In the data rows, zero lies at 4.5, halfway between 4 and 5.
Here are some points, each followed by its number:
tensor([5, 3, 7, 4, 7, 4, 3, 4, 3, 3, 5, 5, 6, 4, 4, 4, 6, 4, 3, 5, 5, 5, 5, 4, 5, 5, 3, 3]) 0
tensor([4, 5, 4, 3, 4, 5, 4, 3, 2, 4, 2, 3, 3, 5, 5, 3, 5, 3, 3, 7, 5, 2, 5, 5, 3, 7, 4, 6]) 1
tensor([2, 5, 2, 2, 5, 5, 7, 2, 0, 4, 0, 0, 0, 3, 3, 2, 4, 2, 0, 9, 8, 0, 6, 6, 2, 9, 3, 6]) 2
tensor([4, 5, 6, 5, 6, 5, 2, 3, 3, 4, 6, 8, 6, 6, 5, 4, 5, 4, 6, 2, 3, 4, 4, 5, 4, 4, 5, 5]) 3
tensor([6, 3, 5, 3, 4, 5, 4, 5, 4, 6, 6, 6, 5, 4, 5, 6, 7, 6, 3, 1, 5, 3, 5, 6, 3, 3, 4, 4]) 4
tensor([6, 5, 5, 4, 3, 3, 4, 4, 7, 5, 5, 6, 3, 7, 5, 3, 5, 3, 8, 3, 3, 4, 4, 4, 3, 6, 7, 9]) 5
tensor([5, 4, 5, 3, 4, 4, 3, 4, 3, 7, 4, 7, 4, 8, 6, 3, 3, 3, 5, 2, 5, 1, 4, 6, 2, 6, 5, 8]) 6
tensor([2, 4, 2, 6, 4, 5, 7, 6, 2, 5, 2, 1, 5, 2, 4, 4, 1, 6, 1, 8, 7, 4, 5, 5, 7, 5, 2, 1]) 7
tensor([7, 4, 7, 4, 6, 3, 2, 5, 7, 4, 8, 7, 5, 5, 3, 6, 6, 5, 7, 3, 3, 6, 4, 4, 4, 4, 6, 5]) 8
tensor([2, 3, 5, 7, 5, 8, 5, 5, 2, 3, 6, 5, 9, 1, 6, 2, 4, 6, 1, 3, 4, 7, 5, 2, 9, 2, 1, 0]) 9
tensor([5, 5, 6, 6, 7, 6, 2, 4, 4, 3, 8, 7, 6, 4, 4, 6, 8, 5, 6, 2, 2, 7, 4, 5, 6, 2, 5, 2]) 10
tensor([5, 4, 5, 3, 3, 4, 3, 4, 3, 7, 4, 7, 5, 8, 6, 2, 3, 3, 4, 2, 5, 1, 4, 5, 2, 6, 4, 8]) 11
tensor([0, 6, 0, 8, 2, 6, 9, 6, 5, 5, 0, 0, 3, 3, 5, 3, 0, 5, 4, 8, 6, 5, 6, 4, 8, 5, 3, 2]) 12
tensor([2, 5, 2, 6, 4, 5, 8, 5, 2, 5, 2, 1, 5, 2, 4, 3, 1, 5, 1, 8, 7, 4, 5, 5, 7, 5, 2, 1]) 13
tensor([6, 5, 5, 7, 3, 2, 7, 7, 9, 4, 5, 4, 4, 4, 2, 5, 2, 5, 8, 7, 5, 9, 5, 1, 6, 4, 7, 6]) 14
tensor([4, 4, 5, 5, 4, 7, 4, 4, 5, 4, 6, 6, 4, 4, 6, 4, 9, 4, 6, 1, 2, 5, 5, 5, 4, 3, 6, 5]) 15
tensor([6, 4, 5, 5, 4, 5, 6, 6, 8, 3, 6, 5, 4, 2, 4, 6, 8, 6, 6, 3, 4, 8, 5, 3, 5, 2, 6, 4]) 16
tensor([4, 3, 5, 4, 6, 7, 2, 4, 2, 5, 7, 7, 6, 4, 6, 6, 8, 6, 2, 0, 3, 4, 4, 6, 4, 2, 3, 2]) 17
tensor([1, 6, 2, 7, 3, 5, 7, 4, 2, 5, 1, 1, 4, 4, 5, 2, 0, 4, 3, 8, 6, 4, 5, 4, 7, 6, 2, 2]) 18
tensor([6, 4, 6, 4, 6, 4, 3, 5, 4, 4, 7, 6, 6, 5, 4, 6, 6, 5, 5, 3, 4, 6, 4, 5, 5, 3, 4, 3]) 19
tensor([4, 4, 5, 2, 4, 5, 4, 2, 2, 4, 1, 4, 3, 4, 5, 1, 6, 1, 3, 7, 5, 1, 6, 5, 2, 8, 5, 8]) 20
tensor([7, 4, 7, 4, 6, 3, 2, 5, 7, 4, 7, 7, 5, 5, 3, 6, 6, 5, 6, 3, 4, 6, 4, 4, 4, 4, 6, 6]) 21
tensor([3, 4, 3, 5, 5, 4, 7, 6, 3, 5, 3, 1, 5, 3, 3, 5, 1, 6, 2, 7, 6, 4, 5, 5, 6, 5, 2, 1]) 22
tensor([6, 3, 7, 4, 6, 4, 3, 4, 4, 3, 5, 5, 6, 3, 3, 4, 6, 5, 3, 6, 5, 5, 5, 4, 5, 5, 3, 4]) 23
tensor([2, 4, 4, 7, 5, 6, 6, 5, 5, 3, 5, 2, 6, 1, 3, 4, 5, 6, 3, 6, 4, 7, 5, 3, 8, 2, 3, 0]) 24
tensor([7, 4, 7, 4, 6, 3, 2, 5, 6, 4, 7, 7, 5, 6, 3, 6, 6, 5, 7, 3, 4, 6, 3, 4, 4, 4, 6, 6]) 25
tensor([6, 4, 6, 4, 4, 4, 4, 6, 7, 4, 7, 6, 5, 4, 4, 5, 7, 5, 6, 2, 4, 6, 5, 4, 4, 3, 6, 5]) 26
tensor([4, 4, 5, 6, 6, 7, 4, 4, 4, 3, 8, 6, 6, 3, 5, 6, 8, 6, 5, 2, 2, 7, 4, 5, 6, 2, 4, 1]) 27
tensor([4, 5, 4, 6, 5, 5, 4, 4, 5, 3, 5, 5, 4, 4, 4, 4, 5, 4, 5, 5, 3, 6, 5, 4, 6, 4, 5, 4]) 28
tensor([6, 5, 5, 2, 6, 3, 3, 3, 4, 4, 3, 4, 2, 5, 4, 5, 5, 3, 5, 7, 5, 3, 4, 6, 2, 7, 5, 6]) 29
tensor([5, 4, 4, 3, 2, 4, 6, 5, 6, 6, 5, 5, 4, 5, 6, 5, 5, 5, 5, 2, 5, 4, 5, 5, 3, 4, 5, 7]) 30
tensor([7, 4, 7, 4, 6, 3, 3, 5, 7, 4, 7, 7, 5, 5, 4, 6, 6, 5, 7, 3, 3, 7, 4, 4, 4, 3, 6, 5]) 31
tensor([6, 4, 6, 4, 6, 4, 4, 5, 5, 5, 7, 6, 6, 4, 4, 6, 5, 6, 4, 3, 5, 6, 4, 5, 5, 3, 4, 3]) 32
tensor([3, 3, 4, 6, 5, 7, 4, 5, 2, 5, 8, 7, 7, 4, 7, 6, 6, 7, 3, 0, 3, 5, 4, 5, 6, 0, 3, 0]) 33
tensor([4, 3, 5, 6, 5, 6, 4, 7, 3, 6, 9, 7, 9, 4, 6, 7, 4, 8, 3, 0, 4, 6, 4, 5, 6, 0, 2, 0]) 34
tensor([4, 5, 4, 5, 4, 5, 3, 4, 5, 5, 6, 7, 5, 6, 6, 5, 5, 4, 6, 1, 3, 5, 4, 5, 4, 3, 6, 5]) 35
tensor([0, 6, 0, 5, 3, 6, 7, 2, 0, 4, 0, 0, 1, 3, 5, 0, 0, 2, 2, 9, 6, 1, 6, 5, 5, 8, 3, 4]) 36
tensor([6, 4, 5, 5, 4, 5, 6, 5, 8, 3, 6, 4, 4, 2, 4, 6, 8, 5, 6, 4, 4, 8, 5, 3, 5, 2, 6, 5]) 37
tensor([1, 5, 1, 5, 3, 6, 7, 3, 2, 4, 0, 0, 3, 3, 5, 0, 1, 3, 2, 9, 6, 2, 6, 4, 6, 8, 3, 5]) 38
tensor([6, 4, 6, 4, 5, 4, 4, 5, 5, 5, 7, 6, 6, 4, 4, 6, 5, 6, 4, 3, 4, 5, 4, 5, 5, 3, 4, 3]) 39
tensor([3, 4, 3, 5, 5, 4, 7, 6, 3, 5, 3, 1, 5, 3, 3, 5, 1, 6, 2, 7, 7, 4, 5, 5, 6, 4, 2, 1]) 40
tensor([6, 4, 6, 3, 6, 4, 1, 4, 3, 5, 7, 8, 6, 6, 5, 6, 7, 5, 4, 1, 4, 4, 3, 6, 3, 3, 4, 4]) 41
tensor([1, 5, 1, 5, 3, 6, 8, 3, 2, 4, 0, 0, 2, 3, 4, 0, 1, 3, 2, 9, 7, 2, 6, 4, 5, 8, 3, 5]) 42
tensor([7, 5, 5, 4, 5, 2, 6, 6, 8, 5, 5, 3, 2, 5, 2, 7, 5, 5, 6, 7, 6, 6, 4, 5, 3, 5, 6, 6]) 43
tensor([3, 4, 5, 7, 7, 7, 2, 3, 3, 2, 7, 6, 7, 3, 5, 5, 6, 5, 4, 3, 2, 7, 3, 4, 7, 3, 4, 0]) 44
tensor([6, 4, 5, 4, 4, 3, 6, 6, 7, 5, 5, 4, 4, 4, 4, 5, 5, 5, 5, 4, 6, 5, 5, 4, 4, 4, 5, 6]) 45
tensor([7, 5, 6, 5, 5, 2, 5, 6, 9, 5, 5, 5, 4, 6, 3, 6, 3, 5, 7, 6, 5, 6, 4, 3, 4, 5, 6, 7]) 46
tensor([2, 4, 5, 6, 6, 8, 3, 3, 2, 3, 7, 6, 7, 2, 6, 5, 8, 5, 3, 2, 2, 5, 5, 5, 7, 2, 3, 0]) 47
tensor([6, 4, 5, 5, 4, 3, 5, 6, 7, 5, 6, 6, 5, 5, 4, 6, 3, 5, 6, 4, 4, 7, 4, 3, 5, 3, 6, 5]) 48
tensor([7, 5, 5, 4, 4, 3, 5, 5, 8, 5, 5, 5, 3, 5, 4, 6, 6, 4, 7, 4, 5, 5, 4, 4, 3, 5, 7, 7]) 49
tensor([4, 4, 4, 2, 3, 4, 6, 4, 4, 5, 1, 2, 2, 4, 5, 2, 6, 3, 3, 7, 6, 1, 6, 5, 1, 8, 5, 8]) 50
tensor([6, 4, 5, 4, 4, 3, 5, 6, 6, 6, 6, 5, 5, 5, 4, 6, 5, 6, 5, 3, 5, 5, 4, 4, 4, 3, 5, 5]) 51
tensor([5, 4, 6, 4, 4, 4, 4, 4, 6, 4, 6, 6, 5, 5, 5, 4, 6, 4, 6, 3, 4, 5, 5, 4, 4, 4, 5, 6]) 52
tensor([4, 5, 5, 4, 7, 5, 1, 3, 1, 4, 5, 6, 5, 6, 5, 4, 5, 3, 4, 5, 4, 3, 4, 6, 4, 5, 4, 4]) 53
tensor([3, 4, 3, 5, 5, 4, 6, 5, 3, 5, 3, 2, 5, 3, 3, 5, 2, 6, 2, 7, 7, 4, 5, 5, 6, 5, 2, 2]) 54
tensor([4, 5, 6, 6, 6, 6, 2, 4, 4, 3, 8, 7, 6, 4, 5, 6, 7, 5, 6, 2, 2, 7, 3, 4, 6, 2, 5, 2]) 55
tensor([0, 6, 1, 5, 3, 6, 8, 4, 2, 4, 0, 0, 2, 3, 4, 2, 0, 4, 2, 9, 6, 2, 6, 5, 6, 7, 3, 3]) 56
tensor([6, 4, 5, 4, 4, 3, 6, 6, 7, 6, 6, 5, 5, 5, 4, 7, 4, 6, 5, 3, 6, 5, 4, 5, 4, 3, 5, 4]) 57
tensor([4, 4, 5, 5, 6, 5, 3, 4, 3, 5, 6, 7, 7, 6, 5, 4, 4, 5, 4, 3, 4, 5, 4, 5, 5, 4, 3, 3]) 58
tensor([5, 5, 5, 2, 4, 3, 4, 3, 3, 4, 1, 3, 3, 6, 4, 2, 4, 2, 4, 8, 6, 2, 5, 5, 2, 8, 5, 8]) 59
tensor([5, 4, 5, 3, 4, 5, 3, 2, 4, 3, 3, 5, 3, 5, 5, 2, 6, 2, 5, 6, 4, 3, 5, 4, 3, 7, 6, 8]) 60
tensor([1, 5, 3, 6, 4, 8, 4, 4, 2, 4, 5, 5, 6, 4, 7, 4, 5, 5, 4, 1, 2, 5, 4, 5, 6, 3, 4, 2]) 61
tensor([7, 4, 6, 3, 3, 3, 5, 6, 7, 5, 5, 5, 4, 4, 4, 5, 7, 5, 5, 4, 5, 5, 5, 4, 3, 4, 6, 7]) 62
tensor([0, 5, 1, 7, 2, 7, 9, 5, 4, 4, 0, 0, 3, 2, 5, 2, 1, 4, 3, 8, 6, 5, 6, 3, 7, 5, 4, 3]) 63
tensor([3, 4, 4, 4, 4, 6, 4, 3, 3, 3, 3, 4, 4, 3, 5, 3, 6, 3, 3, 5, 4, 4, 5, 5, 4, 5, 4, 4]) 64
tensor([9, 4, 8, 5, 5, 1, 3, 7, 9, 4, 9, 8, 6, 6, 2, 6, 4, 5, 9, 5, 4, 9, 3, 1, 6, 4, 7, 7]) 65
tensor([2, 4, 1, 6, 3, 5, 9, 6, 3, 5, 1, 0, 4, 2, 4, 5, 1, 6, 1, 8, 7, 4, 6, 5, 7, 4, 2, 1]) 66
tensor([6, 4, 5, 5, 2, 4, 6, 6, 9, 5, 7, 5, 4, 4, 5, 6, 6, 6, 6, 2, 4, 6, 5, 3, 4, 3, 6, 6]) 67
tensor([4, 5, 5, 6, 5, 5, 4, 4, 4, 3, 5, 5, 5, 4, 5, 4, 5, 4, 5, 5, 3, 6, 4, 4, 6, 4, 5, 4]) 68
tensor([3, 5, 4, 3, 5, 5, 4, 3, 2, 4, 1, 3, 3, 4, 5, 3, 5, 3, 3, 7, 6, 1, 5, 6, 3, 7, 4, 6]) 69
tensor([1, 6, 1, 4, 4, 5, 7, 3, 1, 4, 0, 0, 2, 3, 4, 2, 1, 3, 2, 9, 6, 2, 5, 5, 5, 8, 3, 4]) 70
tensor([4, 5, 5, 5, 6, 4, 3, 4, 4, 4, 5, 5, 5, 5, 4, 5, 4, 4, 6, 5, 3, 5, 3, 5, 5, 4, 5, 4]) 71
tensor([5, 5, 4, 3, 5, 4, 4, 3, 3, 5, 3, 4, 4, 5, 4, 4, 4, 3, 4, 6, 5, 2, 5, 5, 3, 6, 4, 6]) 72
tensor([6, 4, 6, 4, 6, 4, 3, 5, 5, 4, 7, 6, 6, 5, 4, 7, 6, 6, 5, 3, 4, 6, 4, 5, 5, 3, 4, 3]) 73
tensor([5, 4, 5, 3, 4, 4, 2, 4, 3, 7, 4, 7, 5, 8, 6, 3, 3, 3, 5, 2, 5, 2, 4, 5, 2, 6, 5, 8]) 74
tensor([2, 4, 4, 6, 5, 8, 5, 4, 3, 4, 7, 5, 6, 2, 6, 5, 8, 6, 3, 1, 3, 6, 5, 5, 6, 1, 3, 0]) 75
tensor([9, 4, 8, 5, 5, 1, 4, 7, 9, 4, 8, 8, 6, 6, 2, 5, 3, 5, 9, 5, 4, 9, 4, 1, 6, 3, 7, 7]) 76
tensor([3, 4, 4, 5, 3, 7, 4, 3, 1, 5, 4, 6, 5, 5, 7, 2, 5, 4, 3, 3, 4, 2, 5, 5, 4, 5, 3, 5]) 77
tensor([3, 4, 5, 6, 8, 7, 3, 4, 1, 3, 8, 5, 6, 2, 5, 7, 8, 6, 3, 3, 2, 6, 4, 6, 7, 1, 3, 0]) 78
tensor([5, 4, 6, 3, 4, 5, 3, 2, 4, 3, 3, 5, 4, 5, 5, 1, 7, 2, 5, 5, 4, 3, 5, 4, 3, 7, 6, 8]) 79
tensor([4, 3, 5, 4, 6, 7, 3, 4, 2, 5, 7, 7, 6, 4, 6, 6, 8, 6, 2, 0, 4, 4, 4, 6, 4, 2, 3, 2]) 80
New points follow, each followed by the numbers of its three nearest points above, looking only along the 7 directions in which the numbered points spread most, nearest first.
tensor([3, 4, 5, 6, 5, 8, 4, 4, 4, 3, 6, 6, 6, 3, 6, 4, 7, 5, 5, 2, 2, 6, 5, 4, 6, 2, 5, 2]) ~ 27 75 47
tensor([3, 4, 4, 4, 5, 6, 4, 3, 3, 4, 4, 4, 4, 4, 5, 3, 6, 4, 4, 4, 4, 4, 5, 5, 5, 5, 5, 4]) ~ 64 68 28
tensor([4, 4, 5, 6, 6, 7, 4, 4, 4, 3, 7, 6, 6, 3, 5, 6, 8, 6, 4, 2, 2, 7, 4, 5, 6, 1, 4, 1]) ~ 27 55 10
tensor([5, 4, 5, 5, 5, 4, 4, 5, 4, 5, 6, 6, 7, 5, 5, 4, 3, 5, 4, 4, 5, 5, 4, 4, 5, 4, 3, 4]) ~ 58 39 32
tensor([5, 4, 6, 5, 4, 6, 2, 4, 5, 5, 7, 8, 5, 6, 6, 5, 7, 4, 6, 0, 2, 5, 4, 5, 4, 3, 6, 6]) ~ 35 15 3
tensor([4, 4, 5, 6, 5, 7, 4, 5, 5, 4, 8, 7, 7, 3, 6, 6, 7, 7, 5, 0, 2, 7, 4, 4, 6, 1, 4, 1]) ~ 27 33 55
tensor([7, 4, 5, 4, 2, 4, 6, 6, 9, 5, 6, 6, 4, 4, 5, 6, 7, 6, 6, 2, 4, 6, 5, 3, 4, 3, 7, 7]) ~ 67 26 62
tensor([4, 6, 4, 5, 6, 4, 4, 3, 3, 4, 2, 4, 4, 6, 3, 3, 2, 3, 5, 8, 5, 4, 4, 5, 5, 7, 4, 5]) ~ 72 1 69
tensor([4, 4, 4, 4, 5, 5, 5, 4, 5, 4, 4, 3, 3, 4, 4, 6, 6, 4, 5, 5, 4, 5, 5, 5, 4, 4, 6, 5]) ~ 28 45 68
tensor([5, 5, 6, 3, 7, 4, 1, 3, 1, 4, 5, 6, 6, 6, 4, 4, 4, 3, 4, 5, 4, 3, 3, 5, 4, 6, 4, 4]) ~ 53 0 3
tensor([2, 3, 5, 7, 5, 7, 5, 5, 2, 3, 6, 5, 9, 1, 5, 2, 3, 6, 1, 3, 4, 7, 5, 2, 9, 2, 1, 0]) ~ 9 24 47
tensor([6, 4, 5, 5, 4, 3, 5, 5, 7, 5, 5, 4, 4, 4, 3, 5, 5, 5, 6, 5, 5, 6, 5, 4, 5, 4, 6, 6]) ~ 45 48 49
tensor([4, 4, 4, 4, 4, 6, 6, 4, 4, 3, 3, 3, 4, 2, 5, 3, 7, 4, 3, 5, 5, 4, 6, 5, 4, 5, 4, 5]) ~ 64 1 72
tensor([6, 5, 5, 4, 2, 3, 4, 5, 8, 5, 5, 6, 3, 7, 6, 4, 4, 3, 8, 3, 4, 5, 4, 4, 3, 5, 8, 9]) ~ 5 49 52
tensor([6, 4, 5, 4, 4, 4, 5, 6, 6, 6, 6, 5, 5, 4, 4, 6, 5, 6, 5, 4, 5, 5, 5, 4, 4, 4, 5, 5]) ~ 51 45 57
tensor([4, 6, 4, 4, 6, 5, 3, 3, 3, 5, 4, 4, 3, 6, 5, 6, 4, 4, 5, 5, 4, 3, 4, 7, 3, 6, 5, 5]) ~ 72 29 53
tensor([6, 4, 5, 5, 2, 5, 5, 6, 9, 5, 6, 6, 4, 5, 6, 6, 7, 5, 8, 1, 3, 6, 5, 4, 4, 3, 7, 8]) ~ 67 26 49
tensor([5, 5, 3, 5, 3, 3, 7, 6, 8, 5, 4, 3, 3, 6, 3, 5, 1, 5, 7, 6, 5, 5, 4, 4, 5, 5, 6, 6]) ~ 46 45 43
tensor([7, 5, 5, 4, 5, 2, 6, 6, 8, 5, 5, 4, 3, 4, 2, 7, 5, 5, 6, 6, 5, 6, 4, 4, 4, 5, 6, 6]) ~ 43 46 49
tensor([6, 6, 4, 4, 5, 1, 5, 5, 7, 5, 3, 3, 1, 6, 2, 7, 3, 4, 7, 8, 5, 4, 4, 5, 3, 6, 7, 7]) ~ 43 46 49
tensor([1, 6, 1, 7, 2, 5, 9, 6, 5, 6, 1, 0, 3, 4, 4, 4, 0, 6, 4, 7, 6, 4, 5, 4, 7, 4, 4, 3]) ~ 12 63 66
tensor([5, 5, 4, 3, 5, 3, 5, 4, 4, 4, 2, 3, 3, 5, 3, 4, 3, 3, 4, 8, 6, 3, 5, 5, 4, 7, 4, 6]) ~ 72 1 59
tensor([5, 4, 4, 4, 2, 4, 6, 5, 6, 6, 5, 5, 4, 5, 6, 5, 6, 5, 5, 2, 5, 4, 5, 4, 3, 4, 5, 7]) ~ 30 45 62
tensor([2, 3, 6, 7, 5, 7, 5, 5, 2, 3, 6, 6, 9, 2, 5, 2, 3, 6, 1, 3, 4, 7, 5, 2, 9, 2, 0, 0]) ~ 9 24 44
tensor([3, 5, 2, 2, 4, 4, 7, 3, 2, 4, 0, 0, 1, 3, 3, 1, 3, 2, 1, 9, 8, 0, 6, 5, 3, 9, 3, 6]) ~ 2 70 42
tensor([3, 5, 4, 6, 5, 5, 4, 4, 3, 6, 5, 5, 6, 6, 5, 4, 2, 5, 4, 3, 4, 4, 3, 5, 5, 4, 3, 3]) ~ 58 71 68
tensor([2, 6, 0, 7, 2, 5, 9, 6, 5, 6, 1, 0, 3, 3, 4, 4, 0, 5, 4, 7, 6, 5, 5, 4, 7, 5, 4, 3]) ~ 12 63 66
tensor([3, 4, 4, 6, 5, 7, 5, 5, 3, 4, 7, 4, 6, 2, 6, 7, 7, 7, 3, 1, 4, 6, 4, 6, 6, 1, 3, 0]) ~ 75 33 27
tensor([7, 5, 5, 4, 5, 2, 6, 6, 8, 4, 5, 3, 3, 5, 2, 7, 5, 5, 6, 7, 5, 6, 4, 4, 4, 5, 6, 6]) ~ 43 46 49
tensor([6, 5, 5, 4, 2, 3, 4, 5, 8, 5, 5, 6, 3, 7, 5, 4, 5, 3, 8, 2, 3, 4, 4, 4, 2, 5, 8, 9]) ~ 5 49 30
tensor([6, 5, 3, 4, 4, 2, 7, 6, 8, 6, 3, 2, 2, 5, 2, 6, 2, 5, 6, 8, 6, 5, 5, 4, 4, 6, 7, 7]) ~ 43 46 45
tensor([6, 6, 5, 4, 5, 4, 1, 3, 5, 4, 6, 8, 4, 8, 5, 4, 5, 2, 9, 3, 2, 5, 3, 4, 3, 6, 7, 8]) ~ 5 3 25
tensor([2, 5, 0, 7, 2, 5, 9, 6, 6, 6, 1, 0, 3, 3, 4, 4, 0, 6, 4, 7, 6, 5, 5, 4, 7, 4, 4, 3]) ~ 12 63 66
tensor([6, 3, 6, 3, 4, 5, 4, 5, 4, 5, 7, 6, 5, 4, 6, 6, 8, 6, 3, 1, 5, 4, 5, 6, 3, 2, 3, 4]) ~ 4 80 39
tensor([3, 5, 2, 2, 4, 5, 6, 2, 1, 4, 0, 0, 1, 2, 4, 2, 6, 2, 1, 9, 7, 0, 6, 6, 2, 9, 3, 6]) ~ 2 69 50
tensor([3, 4, 4, 5, 5, 6, 4, 4, 3, 4, 4, 4, 4, 4, 5, 3, 5, 4, 4, 5, 4, 4, 5, 5, 4, 5, 4, 4]) ~ 64 68 28
tensor([4, 4, 5, 5, 4, 7, 4, 4, 5, 4, 6, 6, 4, 4, 6, 4, 8, 4, 6, 1, 2, 5, 5, 5, 4, 3, 6, 5]) ~ 15 35 52
tensor([5, 5, 5, 3, 5, 4, 4, 4, 4, 5, 3, 4, 3, 5, 4, 5, 5, 4, 5, 5, 5, 3, 5, 5, 3, 6, 5, 6]) ~ 72 29 1
tensor([6, 3, 6, 2, 3, 3, 4, 5, 3, 7, 4, 6, 6, 6, 6, 3, 4, 4, 2, 2, 7, 1, 5, 5, 2, 5, 2, 7]) ~ 11 74 6
tensor([7, 4, 5, 3, 4, 2, 5, 6, 6, 5, 4, 4, 3, 5, 3, 5, 4, 5, 4, 7, 7, 4, 5, 4, 3, 6, 4, 7]) ~ 45 43 62
tensor([6, 5, 5, 4, 3, 3, 6, 5, 7, 5, 4, 4, 3, 5, 4, 4, 5, 4, 6, 5, 5, 5, 5, 4, 3, 6, 7, 8]) ~ 49 45 62
tensor([4, 4, 5, 4, 5, 5, 2, 3, 3, 4, 5, 6, 5, 5, 5, 4, 6, 4, 4, 4, 4, 4, 4, 5, 4, 5, 4, 4]) ~ 53 3 58
tensor([4, 4, 4, 4, 3, 6, 5, 4, 3, 6, 4, 5, 4, 5, 7, 3, 5, 4, 4, 2, 4, 2, 5, 5, 3, 5, 5, 6]) ~ 77 30 64
tensor([6, 5, 5, 4, 4, 2, 4, 4, 6, 5, 3, 5, 3, 7, 4, 4, 3, 3, 6, 5, 5, 4, 4, 4, 3, 7, 6, 8]) ~ 5 49 29
tensor([5, 5, 6, 5, 6, 5, 1, 3, 3, 4, 6, 8, 6, 6, 5, 4, 4, 3, 6, 3, 3, 5, 3, 5, 5, 5, 5, 5]) ~ 3 58 71
tensor([2, 6, 1, 7, 2, 5, 9, 6, 5, 6, 1, 0, 3, 4, 4, 4, 0, 6, 4, 7, 6, 4, 5, 4, 7, 4, 4, 3]) ~ 12 63 66
tensor([3, 4, 5, 6, 5, 7, 4, 5, 4, 3, 7, 5, 6, 3, 5, 6, 7, 6, 4, 2, 2, 7, 4, 4, 7, 1, 4, 1]) ~ 27 75 44
tensor([0, 6, 0, 8, 2, 6, 9, 6, 5, 5, 1, 0, 4, 3, 5, 3, 0, 6, 3, 7, 6, 5, 5, 4, 8, 4, 3, 2]) ~ 12 63 66
tensor([5, 6, 5, 4, 6, 3, 2, 4, 5, 4, 6, 5, 4, 6, 4, 7, 5, 4, 6, 5, 3, 5, 3, 6, 3, 4, 7, 5]) ~ 71 25 21
tensor([3, 5, 4, 5, 5, 6, 4, 3, 3, 3, 4, 4, 4, 4, 5, 3, 6, 3, 4, 5, 4, 4, 5, 4, 5, 5, 4, 4]) ~ 64 68 28
tensor([4, 5, 5, 4, 7, 5, 2, 2, 2, 3, 4, 5, 4, 4, 4, 4, 7, 3, 5, 5, 3, 4, 4, 5, 4, 5, 5, 4]) ~ 53 64 71
tensor([3, 4, 5, 6, 6, 7, 4, 4, 4, 3, 7, 5, 6, 2, 5, 6, 8, 6, 5, 2, 3, 7, 5, 5, 7, 2, 4, 1]) ~ 27 75 47
tensor([4, 4, 6, 5, 6, 5, 2, 4, 2, 5, 7, 8, 8, 6, 6, 4, 4, 5, 4, 2, 3, 5, 3, 4, 6, 3, 3, 2]) ~ 58 3 19
tensor([8, 3, 7, 3, 5, 3, 5, 6, 8, 5, 6, 6, 5, 4, 3, 5, 7, 5, 5, 3, 6, 6, 5, 3, 4, 4, 5, 6]) ~ 62 26 45
tensor([4, 4, 5, 5, 4, 6, 4, 4, 5, 4, 6, 6, 4, 4, 6, 4, 8, 4, 6, 2, 2, 5, 5, 4, 4, 3, 6, 6]) ~ 15 52 35
tensor([5, 5, 5, 6, 5, 4, 5, 5, 7, 4, 6, 5, 5, 5, 4, 6, 4, 5, 7, 4, 3, 7, 4, 4, 6, 3, 6, 4]) ~ 48 28 68
tensor([6, 5, 6, 3, 6, 3, 2, 3, 4, 4, 4, 6, 5, 6, 4, 3, 4, 3, 4, 6, 5, 4, 4, 4, 4, 7, 5, 6]) ~ 72 29 60
tensor([1, 4, 3, 7, 5, 9, 5, 4, 2, 4, 7, 5, 6, 2, 7, 7, 8, 7, 3, 0, 1, 6, 4, 6, 7, 0, 3, 0]) ~ 75 33 47
tensor([2, 6, 0, 7, 2, 5, 9, 5, 5, 6, 1, 0, 3, 4, 4, 4, 0, 6, 4, 7, 6, 4, 5, 4, 7, 5, 4, 3]) ~ 12 63 18
tensor([6, 4, 5, 4, 4, 4, 5, 6, 6, 5, 6, 5, 4, 4, 4, 6, 5, 6, 5, 3, 5, 5, 4, 4, 4, 3, 5, 4]) ~ 51 57 45
tensor([6, 4, 7, 4, 6, 5, 1, 4, 3, 4, 8, 8, 7, 6, 5, 6, 7, 5, 4, 1, 4, 5, 3, 5, 4, 3, 4, 4]) ~ 41 19 3
tensor([0, 6, 0, 8, 2, 6, 9, 5, 4, 5, 1, 0, 4, 3, 4, 3, 0, 5, 3, 8, 5, 5, 5, 4, 8, 5, 3, 2]) ~ 12 63 18
tensor([6, 3, 5, 3, 4, 5, 4, 5, 4, 6, 6, 5, 5, 4, 5, 6, 7, 6, 3, 2, 5, 4, 5, 6, 3, 3, 4, 4]) ~ 4 39 32
tensor([6, 4, 7, 4, 6, 4, 1, 4, 3, 5, 7, 8, 7, 6, 5, 5, 6, 5, 4, 1, 4, 4, 4, 5, 4, 4, 4, 4]) ~ 41 3 19
tensor([4, 4, 5, 5, 6, 4, 2, 4, 3, 5, 6, 7, 7, 6, 5, 5, 3, 5, 4, 3, 4, 4, 4, 5, 5, 4, 3, 3]) ~ 58 3 19
tensor([3, 4, 4, 4, 5, 6, 3, 4, 0, 6, 4, 6, 6, 6, 7, 3, 2, 4, 2, 3, 5, 2, 4, 6, 4, 5, 2, 3]) ~ 77 58 53
tensor([4, 5, 6, 4, 7, 4, 1, 3, 1, 5, 5, 7, 6, 7, 5, 4, 4, 3, 4, 4, 4, 3, 3, 6, 3, 6, 4, 4]) ~ 53 3 58
tensor([5, 4, 5, 5, 5, 6, 2, 4, 4, 4, 7, 7, 5, 5, 6, 6, 7, 5, 6, 1, 2, 5, 4, 5, 4, 3, 5, 4]) ~ 35 3 15
